128 stands for zero in the data rows.
Each row of this table is followed by its label. One hidden rule gives the labels. It looks at one to three of the table's principal directions, none of them among the few with the most spread.
112 196 92 118 101 178 133 122 154 165 215 151 135 80 152 208 212 112 124 104 154 118 78 95 165 152 138 76 110 143 87 120 190 182 181 54 121 103 121 81 128 150 140 163 106 219 122 113 X
119 111 180 148 121 74 121 127 185 119 86 99 53 121 56 110 184 156 125 128 130 142 103 150 98 107 151 123 109 124 132 178 140 115 176 167 81 107 155 119 118 56 158 118 128 104 90 149 L
128 113 148 161 172 70 149 108 146 140 38 97 124 127 103 126 39 132 88 104 121 111 187 165 108 74 105 136 105 141 98 103 96 148 79 185 113 187 93 154 106 119 113 89 168 70 167 150 B
148 110 168 112 123 136 114 155 124 114 159 138 142 152 143 69 148 130 166 150 124 130 135 128 149 161 114 164 117 144 132 147 120 101 88 107 152 102 149 174 121 132 140 124 135 108 131 124 H
120 109 137 142 118 114 124 122 165 139 131 88 100 155 117 100 142 152 146 172 105 114 104 121 120 108 126 141 121 120 142 182 109 116 151 165 96 134 163 141 111 99 145 113 113 111 124 118 H
124 164 116 183 67 91 100 148 203 121 145 137 71 68 124 149 178 171 112 173 169 131 113 138 109 169 222 41 141 180 115 104 164 148 98 144 64 118 134 159 122 86 179 66 141 186 130 132 K
122 169 107 151 64 123 120 124 139 132 149 133 121 146 172 133 152 114 113 150 114 125 127 143 112 119 174 77 178 130 114 94 161 145 128 101 105 120 148 150 143 136 106 129 140 162 115 137 M
127 140 132 94 115 135 156 79 104 135 134 107 159 169 145 108 137 108 138 113 78 126 120 106 134 107 67 155 126 77 119 157 115 139 160 118 135 126 157 104 135 135 88 186 133 110 130 120 H
109 118 117 104 146 139 84 142 190 138 145 120 103 117 80 143 127 148 142 156 133 111 97 114 125 121 126 109 112 141 113 157 138 112 148 144 116 149 119 120 110 113 177 109 112 150 99 128 B
121 196 124 157 62 105 151 87 167 133 130 108 97 93 135 156 199 143 99 130 128 137 92 102 116 154 154 63 120 119 107 137 159 184 140 133 81 125 155 113 129 94 126 135 153 166 133 133 K
122 88 120 152 128 126 92 156 157 130 156 116 124 139 130 116 124 129 166 196 144 97 107 125 99 130 151 128 144 160 135 158 119 91 116 140 121 124 118 147 118 124 177 80 98 118 121 100 H
124 106 136 184 161 65 134 124 146 135 53 93 111 142 119 120 39 134 96 137 121 105 179 176 83 63 139 121 124 144 108 99 94 139 76 193 101 181 94 172 113 114 119 73 151 83 153 144 M
107 103 124 188 148 84 118 137 122 132 90 115 95 106 79 162 195 157 146 110 170 99 122 139 100 125 165 125 111 105 153 151 112 131 198 139 97 82 108 98 108 107 138 110 120 108 135 113 M
118 120 98 158 120 143 136 130 98 130 138 129 124 147 156 132 138 130 142 127 124 122 126 127 108 114 146 136 129 98 162 124 116 138 156 137 125 99 136 114 137 138 112 134 104 146 126 107 B
153 147 147 95 127 156 123 161 83 111 154 166 174 88 147 103 123 123 150 121 162 143 141 109 171 220 129 165 120 142 145 103 103 98 60 107 181 115 138 153 134 155 136 120 150 119 140 118 H
155 61 133 97 92 211 59 191 93 101 219 179 174 244 199 27 147 107 255 184 88 122 137 114 135 176 127 206 170 111 178 154 137 52 84 77 215 49 175 196 127 181 128 103 104 114 109 93 M
106 104 140 144 198 74 202 65 69 149 26 93 180 97 89 140 60 117 74 38 158 83 196 164 151 76 29 207 59 101 110 109 42 164 185 148 119 126 103 62 116 155 92 180 156 56 202 106 X
128 52 136 94 195 177 119 152 67 136 140 153 199 159 126 97 96 106 181 105 152 94 145 128 166 133 54 238 69 126 151 151 84 93 152 97 204 79 114 105 111 188 143 145 100 91 155 87 L
116 151 124 104 121 144 105 150 163 125 190 141 120 74 111 144 184 146 134 147 175 115 95 108 157 172 129 102 103 166 102 135 136 128 154 88 107 101 128 117 132 119 184 151 112 183 113 109 H
141 159 111 103 90 189 138 150 78 119 213 168 178 113 201 117 151 107 142 146 156 139 106 104 175 195 134 140 131 150 138 103 130 128 114 65 162 86 156 134 156 168 134 161 109 184 133 98 H
127 152 36 107 179 210 131 135 77 139 174 145 168 148 197 184 42 110 125 119 95 121 163 87 134 106 101 100 166 102 128 69 117 156 77 112 169 207 59 136 145 201 69 146 108 170 138 123 I
101 115 144 169 121 48 78 125 207 155 69 94 70 114 36 148 168 167 149 145 131 98 89 144 66 99 193 97 100 106 125 178 132 112 169 209 79 126 136 116 81 63 174 49 139 104 103 136 B
131 119 153 145 53 130 100 141 158 115 149 145 108 123 120 95 217 142 177 158 152 136 82 118 120 196 176 139 121 134 162 170 158 105 148 127 128 47 192 122 119 102 176 93 127 137 114 107 B
157 60 150 91 140 197 118 161 61 101 172 171 190 214 183 44 110 100 202 130 110 133 157 132 167 152 69 226 121 125 156 137 119 93 101 69 216 65 149 164 132 187 112 151 114 103 145 105 X
120 173 121 95 155 138 103 168 134 138 175 153 96 68 85 198 200 138 137 97 157 147 82 114 143 145 179 81 131 123 114 123 157 118 178 96 118 124 105 102 138 101 144 150 100 181 68 144 M
137 34 109 148 190 161 71 198 114 132 145 132 153 206 154 74 39 145 202 196 116 87 161 144 125 107 131 190 124 144 169 140 79 74 64 159 177 145 104 211 91 172 146 45 98 93 152 105 M
109 105 117 144 206 89 208 69 44 149 33 106 197 109 121 141 20 111 64 34 148 84 224 173 154 60 27 207 71 100 113 75 34 171 163 145 128 138 90 73 127 178 70 186 152 69 212 106 X
117 163 147 165 49 83 163 83 128 129 110 112 106 132 141 112 213 129 111 108 119 132 117 141 106 122 148 117 124 94 134 137 138 160 189 127 78 61 189 99 142 96 106 164 145 134 126 121 K
108 122 132 85 180 146 90 158 174 140 148 131 125 78 69 143 123 148 138 132 172 98 114 109 157 148 95 140 68 163 102 146 105 106 142 128 131 140 106 116 110 125 194 127 118 142 112 115 X
103 53 141 119 171 136 115 107 149 144 90 102 141 166 78 101 126 136 172 118 127 74 132 108 121 104 40 210 54 106 142 203 88 110 187 154 146 98 131 83 92 136 160 130 118 68 148 91 H
113 111 128 120 134 139 98 151 167 149 156 139 116 60 72 156 184 155 156 141 183 114 70 101 141 178 157 143 79 149 158 179 130 96 172 148 125 92 137 75 101 109 210 91 93 147 119 96 I
125 139 120 100 154 156 128 117 126 140 133 114 130 154 122 138 121 116 151 101 85 123 144 101 128 110 87 143 147 81 126 140 122 123 129 128 146 163 118 121 125 143 86 149 133 100 111 136 X
129 94 176 115 152 107 150 112 111 117 76 104 135 152 96 79 91 111 114 107 117 131 150 159 131 99 74 191 111 115 130 145 98 109 141 142 141 126 146 121 128 127 115 153 143 66 126 139 I
123 126 99 108 182 187 106 168 110 135 157 147 132 142 137 165 96 104 149 112 130 123 134 114 128 113 121 130 140 125 125 106 134 117 121 103 171 155 82 132 137 163 117 132 102 142 95 131 X
124 130 170 171 90 73 135 122 168 123 77 120 83 88 85 113 169 159 112 122 163 138 114 154 116 151 172 128 87 143 138 142 133 137 143 171 91 88 169 122 113 76 166 89 151 121 134 133 L
161 103 100 99 124 195 110 164 62 109 194 170 190 201 221 85 69 99 190 163 89 141 153 117 143 148 126 160 187 124 151 97 123 94 52 93 198 130 127 188 149 185 94 119 108 133 135 112 X
135 130 112 119 146 148 118 150 107 109 133 150 121 128 136 148 132 138 130 127 141 145 116 110 128 145 141 102 123 135 130 116 138 137 122 113 144 133 102 140 141 125 131 135 120 156 119 136 H
143 82 111 168 118 143 101 159 87 115 130 158 142 179 167 107 140 133 183 144 123 123 148 131 106 148 169 146 152 113 179 125 134 111 99 123 165 88 121 160 116 155 113 78 123 111 150 114 H
112 133 173 133 92 115 155 99 158 123 102 100 108 127 104 89 169 124 100 119 145 121 118 140 144 132 84 159 85 137 118 159 127 145 182 116 105 85 184 105 128 112 144 169 148 113 126 126 B
104 106 148 169 129 74 75 152 184 132 113 93 85 140 76 122 171 146 151 179 149 84 97 148 80 105 167 100 119 141 108 168 125 108 158 143 89 115 121 155 102 90 174 87 128 110 99 128 X
94 81 132 118 186 119 119 107 139 156 89 103 134 135 67 137 143 140 161 92 136 71 132 103 113 95 56 187 50 92 132 187 80 119 205 157 128 104 112 67 99 123 153 144 116 80 136 92 I
109 136 136 146 101 94 137 100 158 139 114 111 96 104 90 158 206 140 103 128 147 126 70 127 114 118 149 95 100 128 123 170 157 151 212 127 85 93 144 76 120 88 157 143 116 152 119 128 X
134 173 135 78 141 152 151 104 153 143 123 117 124 106 120 137 96 130 92 100 94 152 137 97 159 130 84 126 113 119 113 126 129 143 94 150 134 195 134 122 127 127 109 148 151 128 123 155 I
127 119 115 169 98 113 169 99 82 114 116 106 150 182 197 84 69 90 86 146 96 122 178 175 101 69 112 137 183 119 133 84 108 143 112 119 113 127 138 146 160 163 71 163 132 113 145 124 X
126 108 128 168 110 113 135 131 124 112 122 108 124 184 172 83 70 101 97 170 109 118 164 185 100 68 132 120 175 150 116 93 126 132 100 118 112 137 129 177 146 149 104 131 129 122 126 138 I
123 102 122 102 190 152 104 160 75 133 166 124 146 149 109 133 166 123 211 111 116 105 125 94 120 131 107 178 143 63 160 168 82 75 164 114 159 111 104 113 128 141 106 154 93 85 94 101 L
136 158 127 96 103 147 137 111 144 141 161 137 145 92 130 138 154 137 141 124 129 139 100 91 163 176 120 130 111 129 124 146 137 133 125 128 131 127 156 106 122 122 145 129 130 149 141 115 X
117 119 124 165 138 78 83 172 128 127 125 141 103 97 91 169 189 147 160 138 180 106 109 145 95 138 210 90 147 138 127 124 129 100 166 118 100 91 96 133 125 96 160 92 114 129 106 119 H
126 185 119 126 95 108 162 70 161 157 106 96 125 108 141 167 111 113 72 132 94 140 99 101 110 109 130 79 138 126 101 134 150 162 110 164 101 196 134 105 130 106 115 122 145 132 133 146 M
146 115 124 128 141 139 132 145 82 116 113 157 143 118 133 134 103 122 123 113 138 157 133 136 131 150 157 140 142 125 165 106 133 113 100 135 164 129 116 124 132 143 117 107 126 123 134 138 X
104 102 129 145 159 99 102 142 165 141 124 118 108 90 74 132 166 179 150 130 168 84 130 126 132 134 124 140 63 137 131 157 90 123 168 153 92 97 119 116 96 106 181 111 120 129 145 99 H
135 114 151 130 168 88 153 115 107 133 52 121 127 117 98 129 74 133 92 90 124 143 151 151 120 98 123 150 97 120 136 118 103 129 114 180 133 157 114 120 120 110 116 113 144 90 143 151 H
98 182 147 150 91 40 142 87 177 147 94 86 51 60 38 185 245 161 114 98 135 140 59 126 88 112 191 75 124 74 123 177 139 139 248 177 34 103 168 53 128 28 141 144 124 137 77 136 H
116 150 86 110 79 162 113 114 138 113 172 130 112 178 166 133 144 109 124 163 87 140 98 112 99 100 135 71 184 110 117 122 170 140 161 96 113 129 142 122 164 130 110 174 107 186 80 133 L
129 178 110 94 158 186 131 161 100 134 176 164 139 89 146 185 137 99 121 85 157 143 121 107 159 153 131 111 131 140 107 84 149 140 126 70 164 139 94 116 153 157 117 164 115 173 97 136 L
115 111 144 144 151 82 132 116 134 138 73 84 123 153 101 110 67 120 120 134 113 103 153 164 106 70 114 154 142 114 113 129 83 111 137 168 107 162 133 144 122 118 111 117 140 70 124 134 H
131 155 97 109 155 144 175 106 82 144 142 136 194 88 180 165 62 98 64 116 154 116 148 118 163 124 85 121 116 171 96 78 104 159 100 96 138 169 84 111 149 171 120 166 124 149 176 113 H
Here are more rows. What is the label of each one?
129 174 119 91 167 177 144 147 103 134 156 151 134 97 138 177 124 102 107 75 144 146 132 112 161 135 109 118 123 134 102 89 144 148 129 80 157 152 94 115 151 151 106 175 122 159 103 145: L
131 115 108 150 107 143 141 119 86 119 128 130 144 160 167 106 118 126 146 136 111 130 132 122 112 132 134 151 136 94 168 127 111 131 124 144 143 106 149 126 135 145 104 126 121 126 142 108: M
143 176 113 100 87 130 153 83 129 131 130 121 127 153 160 133 114 121 114 117 54 167 129 108 123 110 128 94 181 85 120 117 153 147 108 144 117 174 154 129 147 115 70 148 145 139 119 154: K
120 110 73 158 131 161 111 159 60 127 168 158 147 144 171 145 152 130 177 130 141 112 125 117 105 139 173 138 142 87 185 112 108 118 153 119 149 75 117 114 138 161 113 123 87 158 125 88: K
135 129 148 69 143 126 138 101 109 124 108 146 157 112 96 132 140 119 119 79 123 143 134 113 155 143 78 149 113 113 117 137 134 120 149 106 150 122 124 86 131 130 120 171 147 108 133 138: B
127 113 152 143 173 74 153 109 138 138 33 107 106 113 82 139 65 140 71 92 125 138 153 160 112 76 123 132 91 133 121 119 111 142 120 192 113 174 106 121 113 99 124 105 149 91 143 161: X
132 192 113 95 105 160 175 78 135 143 140 117 132 127 167 140 117 118 73 99 74 154 141 94 152 116 82 104 132 106 115 112 146 175 106 126 121 181 143 113 142 142 77 180 149 153 134 151: B
92 126 155 174 174 39 107 127 189 154 41 76 85 92 36 168 113 137 81 129 169 79 118 170 82 68 148 93 84 153 76 139 111 136 158 172 79 167 85 127 93 88 167 86 153 90 115 152: I
166 126 147 42 209 169 122 164 109 125 123 166 168 76 100 133 14 126 130 97 134 171 153 111 187 175 100 172 114 157 126 99 106 83 22 157 203 213 93 148 122 145 141 93 138 104 133 154: M
146 148 129 147 75 125 112 140 152 108 153 140 107 124 152 124 168 141 135 172 132 153 98 115 119 175 185 76 157 154 129 130 169 134 87 119 119 123 142 164 131 106 145 93 136 157 126 138: I
107 125 161 127 124 114 154 102 146 138 90 118 123 97 85 135 170 119 91 89 174 111 118 140 154 129 85 158 71 150 113 150 132 146 208 102 113 83 147 71 123 121 156 168 137 114 137 121: X
121 186 122 154 56 87 166 65 172 142 124 128 135 50 130 187 207 135 57 119 177 122 95 119 157 169 136 50 108 180 74 121 185 205 167 80 71 104 131 79 121 112 155 146 159 178 188 125: L
100 77 102 180 164 94 84 146 147 157 66 97 80 176 87 145 97 148 155 144 97 96 129 147 48 47 187 131 139 78 178 155 104 93 160 221 110 153 112 128 99 107 125 53 104 86 97 132: H
132 88 100 183 123 130 109 141 115 120 121 123 131 201 177 98 83 129 148 169 97 108 165 152 89 92 148 123 160 121 148 111 124 133 81 143 137 134 112 183 117 157 101 83 128 118 152 125: L
154 138 176 129 87 135 133 137 188 110 139 139 104 94 122 113 165 142 112 161 167 163 79 119 168 200 142 105 91 209 103 155 185 151 90 108 131 119 156 157 113 96 190 93 145 155 147 146: X
121 26 101 153 184 161 80 177 117 134 134 113 132 224 142 77 54 143 195 191 99 85 150 142 107 75 120 193 128 116 183 161 79 78 118 169 158 136 118 178 98 163 136 72 83 91 133 102: B
102 121 158 129 155 51 197 44 147 154 0 56 118 121 65 118 11 115 42 76 100 118 171 177 111 23 58 180 101 101 106 128 66 140 175 225 79 191 154 74 129 95 100 151 159 46 142 145: K
120 158 116 150 57 132 111 123 165 131 162 127 113 146 158 129 175 116 122 165 121 121 109 136 119 131 163 78 170 143 110 121 178 144 140 89 104 109 155 143 132 134 128 126 135 164 115 133: B
122 127 100 123 129 147 138 102 105 148 114 120 144 168 146 137 102 117 135 113 82 126 128 113 113 95 117 144 136 76 152 135 122 134 143 155 145 145 137 106 124 146 89 130 122 119 129 125: L
135 74 103 151 146 149 113 157 108 116 129 140 144 182 176 84 31 121 133 163 111 118 185 164 111 91 129 153 153 147 153 88 107 109 66 146 150 142 109 178 132 170 119 94 114 122 145 122: L
134 110 110 121 131 138 146 103 84 123 125 133 166 163 161 127 99 102 120 124 104 131 135 128 117 104 102 133 147 113 131 121 132 136 129 112 150 130 112 112 140 154 98 152 120 123 145 124: L
108 116 125 150 124 121 112 139 171 145 146 126 92 73 82 157 201 164 137 141 171 117 73 112 122 152 165 119 77 140 156 176 137 124 185 153 98 86 137 79 104 96 195 102 94 160 121 104: L
98 106 116 154 150 105 87 159 164 155 124 122 99 100 76 167 148 143 145 145 170 93 91 143 101 105 181 118 104 142 133 149 122 102 188 155 102 110 115 103 108 105 185 84 93 140 100 110: B
138 96 157 151 102 118 105 153 125 109 154 132 119 172 139 80 184 130 179 157 125 124 122 147 116 139 149 144 144 127 139 153 138 106 133 100 130 69 151 164 123 121 133 119 122 114 119 120: K
141 108 121 107 140 150 136 117 85 121 140 138 169 167 157 114 106 105 141 124 102 133 135 122 131 120 94 148 140 111 130 129 130 126 115 104 165 128 115 126 133 158 101 150 123 118 140 125: B
143 192 143 79 108 162 129 152 134 94 181 161 98 62 107 160 198 120 108 101 159 186 105 113 173 197 147 79 180 147 109 101 184 125 135 52 128 125 129 117 167 117 125 185 133 175 75 161: K
151 111 152 124 94 144 112 156 106 102 183 143 150 174 181 54 157 124 177 171 114 132 138 129 139 166 128 156 149 137 143 136 122 101 82 92 150 84 160 188 136 143 125 131 129 120 131 114: H
133 74 104 174 139 129 100 150 110 121 124 120 130 204 161 92 92 140 177 168 95 104 162 143 94 99 145 143 157 106 160 129 106 114 92 151 140 129 115 184 111 151 103 80 121 101 147 118: M
